In the rows, zero is written as 128.
Each row of X is roughly a mix of the hidden directions of one of 4 groups.
X, 140 rows:
[[180 106  93 108 185 130 137 151 119 139]
 [202 145 128 161 144 123 161 142 106 130]
 [123 104 204 141  86 139 125 111 137 122]
 [128 184 127 126 103 176 137 145 115 176]
 [149 127 102 156 178  98 129 161  78 124]
 [101 121 149 129 101 168 187  95 138 103]
 [ 96  60 161 128 158 136 139  97 138 127]
 [132 128  91 141 120 130 180 162 131 186]
 [ 74 108 140  93 124 137 102 157 133  77]
 [134 158  94 129 130 159 184 170 132 158]
 [ 95  97 155  89  94 165 136 100 124 163]
 [107  90  95 137 137 169 171  91 152 111]
 [150 158 137 141  86 159  93  78 105 113]
 [173 105 150 107 123  79 123 133  75 125]
 [150 110  94 129 202 121 110  99 135 119]
 [200 146 121 148 154 123 169 143 111 132]
 [136 109  88 101 103  63 143 158 122 132]
 [124 151 128 171 147 143  76 132  71 127]
 [135 118  77 144 160 168 152  92 155 152]
 [143 152 128 149 131 170 146 118 117 201]
 [176 151 163 146 106 135 162 105 139  82]
 [ 81 111  79 125 140 131 133 122  70 150]
 [ 89 125 175 128  90 145 115  74 145 134]
 [179 170  83 135  86 137 116 118 113 115]
 [149 181  88 124 105 148 161 160 128  97]
 [182 150  87 126 143 119 175 150 144 106]
 [111 125  90 102 172 135 141 181 148 160]
 [103 143 152 108 122 144 105 128 135  49]
 [185 149  93 150  96 106 170 126 115 130]
 [109 153  85 140 113 143 119  89 174  87]
 [133 140 146 113 186 118 102 183 105 109]
 [142 127 178 173 130 105 161 141  98 165]
 [ 76 115 116 101 133 156  81  97 136 161]
 [ 92 100 145  96  98 136 109 100 168  86]
 [146 153 111 141 139 197 164 151 143 152]
 [125  92 183 130 107 140  77 103 150 143]
 [156 141 160  89 121  87 133 123  78  95]
 [106  94  87  90 106  75 133 147 142 142]
 [167 141 160 128 195 129 134 162 139 109]
 [ 83 104  99 113 120 184 139 111 156 100]
 [141  91 168  74 146  95  96 132 127 112]
 [162 176 103 114 109 104 115 180 107 110]
 [ 84 135 123 162  83 115 112  76 151 124]
 [106 144 115 145 187 166 167 124  95 131]
 [161 132 173  97 122  98 137 120  91  80]
 [ 99 123  77 120  87 154 148  87 122 158]
 [140 128 128 129 105 130  69 183 105 163]
 [136 173 100 158 143 182 138 165 125 151]
 [142 112  80 127 137 125 177 138 180 155]
 [181 154  96 149 130 114 153 171  97 142]
 [117  98 185 116 132 169  99  98 159 135]
 [ 99 158 116 157 111 122 159 162  70 148]
 [ 62  91 115 119 145 120 105 160 137 158]
 [ 82 143 152  86 102 117  89  99 101 112]
 [ 66 132 157 131 110 138  75 112 151 121]
 [179 148 101 157  93 114 172 118 110 149]
 [ 97 119 170 152 146 183 149  92 110 117]
 [ 78 141  87 147  93 177 137 124 144 112]
 [112 110 170 126 175 161 130  85 157 151]
 [144  86 134 120 170 135  86 109 164 166]
 [102 163 108 117 162 191 111 103 146 134]
 [151 134 118 143  76 127 116  71 123  85]
 [149 154 137 149 156 154 138 184  98 169]
 [143 151 104 171 181 152 130 145  87 145]
 [146 157  78 121 157 138 137 172  94 161]
 [182 138  93 159 112 111 181 116 123 140]
 [ 94 104 160 169 106 143 137 105 160 174]
 [114 130 178  91 108 150 152 105 111 178]
 [154 139  94 122 166 142 188 149 134 162]
 [112 100 169 104 128 141  71 109 108  92]
 [157 201  94 132 104 124 128 157 119 124]
 [149 129 158 110  75 101 109  99 107  83]
 [101 121 135 136  95 163  79  76 151 131]
 [138 138 163 158 128 128 133 148  92 197]
 [ 79 135 140 150 132 123 152  70 158  97]
 [154 159  65 140 154 136 139 172 134 110]
 [101 136 131 168  98  98 128 144  64 147]
 [101  96 118 110 192 141 139 136 175 121]
 [108  84 144 106  88  73 144 115 149 145]
 [115 145 151 150  72 173 173 136 121 127]
 [129 140 158 100 107  83 145 192 117 124]
 [135 116 116  74 113 110  92 144 182 153]
 [120  97 188 142  74 142 136 117 146 149]
 [142  98 137 119 192 136 159  90 155 110]
 [156 137  83 140 176 136 165 155 121 166]
 [ 98 121 152 127 164 105  99 181  88 143]
 [ 92  98 153 112 108  96  75 125 125 167]
 [ 68  98 148 112 127 153  92 121 158 100]
 [108  77 175 129 128  94 100  87 128 130]
 [146 150 116 110 167 119 101 200 134 126]
 [146 142  62 147 167 142 119 144 100 156]
 [ 94 111 159 133 102 145  79  78 138 106]
 [ 79 109 155  95 135 137  82 122 149  89]
 [116 121 113  99 151 121  83 171 176  98]
 [113 155  98 137 124  72 135 151  74 113]
 [142  91 171 115 197 137 140 117 135 139]
 [ 92 136 192 145 148 125 137  84 137 154]
 [139 127  87 105 115 179 142 123 185 147]
 [122  85 163 100  86 113  99  93 134  98]
 [177 177  92 157 129 101 150 148 113 125]
 [101 173  83 113 145 165 120 162 110 153]
 [110 156 136 107 103 163 170 112 137  70]
 [ 75 107 151  95 146 145  84 122 151  99]
 [141 173  71 119 136 120 166 152 116  95]
 [190 139 148 158 112 112 173 133 130  98]
 [105  94 138 111 135  74  74 120 123 157]
 [123 178 174 121 103 143 139  77 120 107]
 [116 107 115  91 120 122 156 130 199 100]
 [138 108 169  96 147 154  82  89 100 112]
 [151  94 128 143 173 115 160 156 120 182]
 [121 120  95  95 139 113  91 169 115  73]
 [ 61 114 151 126  92 155  91 138 126 139]
 [154 117 173 126 198 119 156 128 121 142]
 [ 89 127 173 112 145 122  81 173 111 139]
 [ 81 115 157 144  85 109  86  94 136 143]
 [ 89 148  97 154  62 142 150 118 118 135]
 [ 94  90 103 113 146  99  98 165 105 166]
 [133 145  95 118 163 124 147 186 101 168]
 [124 110  93 114  98  84 127 116 136  64]
 [196 130 124 108 181 102 123 127 141 113]
 [142 123 101 163 113 132 178 108 129 188]
 [ 93 144 139 139 105 120 176 167  90 163]
 [104  75 149 126 100  93 166  95 141 143]
 [124  99 168  89 116 120  79 109 171 126]
 [ 85  70 165 125 126 144 121  90 137 150]
 [142 146 120 110 158 114  84 195 136 110]
 [169 106 165 119 181 109 163 111 119 150]
 [122 116 173 145 108 124  94  78 118  81]
 [117 104 181  92 114 120  93 102 104  92]
 [110  76 183 118 123 114 105  90 148 137]
 [ 95  75 138 132 121  96 139 118 186 114]
 [107 133 151 134 152 158 111 200 102 142]
 [113  93 194 132 113 120  81 107 129 138]
 [149 100 105  91 165 155 148 175 121  97]
 [ 90 149 110 105 124 183 150 102 160  99]
 [111  86 181 135  80 126 124 114 144 162]
 [ 99 174 132 106  91 137  93  99 117  86]
 [153 155  98 104 152 128 153 192 138 155]
 [103 138 116 154 104 126 130 169 160  65]
 [122 172 175 109  98 125 143  88 118  90]]
In each list below, two rows fit none of the groups, and each other row fits one group, some only roughly. Which are they? Name them in the order they come.
    Z738: [102 138 181 128 154 138  99 103  99  81]
    Z36: [149 180  97 140 128 137 193 129 117 119]
    Z919: [150  57 149 111 148 102 130 131 101 156]
    Z158: [150 126 164 102 143  97 193 109 104 127]
    Z297: [162 164  76 134  92 131 150 123  90 148]
    Z105: [128 151  67 118 104 157 172 149 145 147]
    Z555: [155 104 148  94 113  82 146 136 127  71]
    Z918: [ 95 106 104 118  97 134  94 133 173  80]
    Z564: [ 97  88 166  75 103 112  97 117 134 117]
    Z730: [130 120 115 134 110  63 146 113  73 148]
    Z319: [ 81 105 137 128 175 122 165 115 172 146]
    Z875: [158 166  82 130  99 134 183 110 121 134]
    Z291: [124 117 127 127  96 140  84  94 186  95]
    Z219: [139 134 134 105 182 122 195 142 133 147]
    Z149: [102 132 123 142 137 127 176 111 157 194]
	Z730, Z319
    Z717: [149 136  73 136 132 181 165 107 152 117]
    Z392: [181 125  88 138 149  90  97 130 146  93]
    Z607: [122 130  97 135 185 129 165 176 125 158]
    Z142: [108 116 159 109 180 120 107 179 159 138]
    Z915: [170 138 100 125 119  99 138 170 120  70]
    Z791: [173 165 115 168 147 127 140  99 103 170]
    Z431: [ 92 105 142 128 155 160 159 111 183 157]
    Z271: [106 101 179 123 110  80  89 111 111 146]
    Z453: [117 150  77 128 168 161  88 163 122 117]
    Z896: [183 145  95 169 157 139 140 119 100 156]
    Z302: [ 96 107 137 132  94  57 117 132  97 131]
    Z913: [178 175 131 137 119 161 153 130 116 173]
    Z646: [122 100  79 133 127 132 139 179 140 180]
	Z791, Z646
    Z619: [172 155 125 153 139 139 197 138 149 121]
    Z951: [132 136  82 127 174 129 170 156 137 172]
    Z327: [142 142 138 129  52 125 105  98 131  95]
    Z843: [104  97 169 152 149 121  78  95  98 141]
    Z376: [127 111 116 164 127  86 133 151  97 189]
    Z423: [ 95 100 123 144 105  66 124 125  91 159]
    Z132: [116 137 174 114  75 155 156 121 151  91]
    Z330: [ 78  83 139 122 149 112  93 118 150  88]
    Z697: [165 123 166 132  91  82 135 160  91 136]
    Z80: [112  88 117 133 119  73 123 139 115 187]
    Z160: [155 139  74 121 123 130 164 182 138 100]
    Z608: [143 133 138 151 111 159  85  70 156 102]
    Z273: [188 185 112 143 117 160 121 124 113 136]
    Z986: [118  81 135 179 142 117 109 166 101 160]
	Z697, Z160
    Z337: [191 185 106 135 142 140 122 129 145 151]
    Z78: [ 94 158  84 136 110 157 142 114 159  80]
    Z517: [144 101 116 149 133  64 115 145 115 178]
    Z454: [186 156  93 114 142 131 181 115 137 125]
    Z666: [131  99 159 123 107  72 129 156  78 134]
    Z604: [124  68 173 120 134 101 120 118 166 101]
    Z567: [133 126  73 126 174 124 155 165 139 166]
    Z736: [ 88  86 138 118 146  99 161 115 131 182]
    Z748: [195 141 125 142 132 150 162 123 160  92]
    Z633: [139 103 115 146 123  81 112 151 115 195]
    Z88: [117 136 197 159 107 147 111 109 124  89]
    Z987: [130 127 122 146  63  75 107 131 100 143]
    Z783: [ 84 126 166  92 103 109  94 173 131 133]
    Z391: [108 114 102 105 155 110  95 184 107 164]
    Z320: [105 106 197 129 110 121 109  99 135  90]
	Z604, Z391
    Z493: [ 96  87 178 128 110 139  79 118 153 129]
    Z912: [115 104 188 132 113  99 135  90 159 159]
    Z481: [147  86 157 117  91 100 127 127 142  69]
    Z307: [108  82 163 124  88  96  88 115 105 141]
    Z591: [137 146 129 115  59 136  95  96 142  93]
    Z437: [140 148 152 163  83 132  85 112  92 161]
    Z974: [ 85 158 125 118 139 171 157 165 100 161]
    Z724: [134 122 107 131 100  59 139 174 107 141]
    Z609: [144 102 113 107 124  85  93 120 153  69]
    Z295: [135 151  78 108 146 174 142 131 129 180]
	Z493, Z912
    Z850: [179 159 132 139  91 139  96 102 136  84]
    Z183: [100 122 111 116 165  92 128 176  77 120]
    Z87: [130 109  91  94 161 110 173 154 159  99]
    Z372: [114 100 187 116  80 127 117  99 108 104]
    Z520: [144 122  50 122 147 131 128 142 146 166]
    Z789: [178 119 132 132  86 126  91 107 172 101]
    Z60: [162 162 130 141 141 195 153 133 143  97]
    Z714: [148 148 171 121 173 127 167 169  98 133]
    Z515: [ 91 127 145 157  97 134 123  59 127 104]
    Z220: [104 135  97 120 113 122 145  91 163  64]
    Z957: [ 99  59 169 115 136 131  93 127 136 123]
	Z372, Z515
    Z570: [171 135 101 165 170 160 150 140 136 165]
    Z471: [114 145 168 121 143 144 112 100 116  57]
    Z722: [138  96 115 112 146  85 111 163  71 146]
    Z743: [145 143  55 105 117 139 165 143 146 145]
    Z976: [ 99 148  76 131 152 100  87 161 121 100]
    Z937: [161  94  98 124 119  62 117 105 132 105]
    Z64: [155 149 160 147 113 141 148  73 154  86]
    Z627: [138 182 112 115  96 129 169 110 161  92]
    Z936: [155 111  88 127 113  66 128 151 141 168]
    Z433: [140 107 143 151 117  55  93 137 104 141]
	Z976, Z64
    Z259: [ 71 102 172 131 139 147 138 109 171 142]
    Z212: [175 139  96 169 146  74 109 142 123 128]
    Z274: [118 132 116 153  97  75  86 139 125  80]
    Z892: [156 145  93 150 145 171 119 104 131 185]
    Z40: [133 102 115 149 129  77 118 155 118 191]
    Z199: [127 111  89  97 148 127 194 135 162 116]
    Z2: [ 95 105 183 133 103  98  93 109 120 160]
    Z820: [132 136 118 181  94 154 166  88 151 150]
    Z642: [ 68  90 121 116 174 130 135 148 141 157]
    Z516: [167 176  93 156 110 145 145 109 102  94]
    Z69: [116  68 162 124 115  82  96 120 116 150]
	Z820, Z516
    Z174: [155 116 141 106 150  91  88 124 129  67]
    Z793: [161 125 162 127 173 146 162 103 126 178]
    Z961: [177 151  99 122 161 147 158  92 164 137]
    Z854: [169 179 110 167 105 111 152 128 111 159]
    Z828: [118  99 144  97 117  71 143 165 120  88]
    Z667: [ 76 126 128 158  80 146 120 125 177 119]
    Z459: [106 158  85 145 129 150 147 165 165 169]
    Z813: [ 66 116 175 106 100 150 122 103 140 140]
    Z399: [121 134 152 133  80  79 136 142 116  72]
    Z940: [184 108 116 107 141 112 173 105 135 168]
    Z781: [145 152 189 126 155  86 102 153 109 141]
    Z872: [160 141  86 129 119 102 150 180 133  84]
	Z174, Z459
    Z734: [133 107 141 112 120  60 114  99  88 152]
    Z51: [ 76 151 127 133 113 142  89 144 142  72]
    Z605: [125  71 169 102 125 103  85 142 113 147]
    Z561: [136 124 192 145 103 182 111 115 145 120]
    Z993: [144 120  51 104 138 106 133 140 125 164]
    Z400: [148 167 108 157 182 169 117 152 145 141]
    Z523: [124 154  93 118 156 185 111 124 160  89]
    Z701: [148 146  71 105 171 137 153 131 134 170]
    Z934: [143 189 108 123 123 158 181 150 146 134]
    Z386: [178 178  89 142 134 158 116 104 111 145]
    Z103: [113 129 144 175  89 168 121 103 176 119]
	Z734, Z934
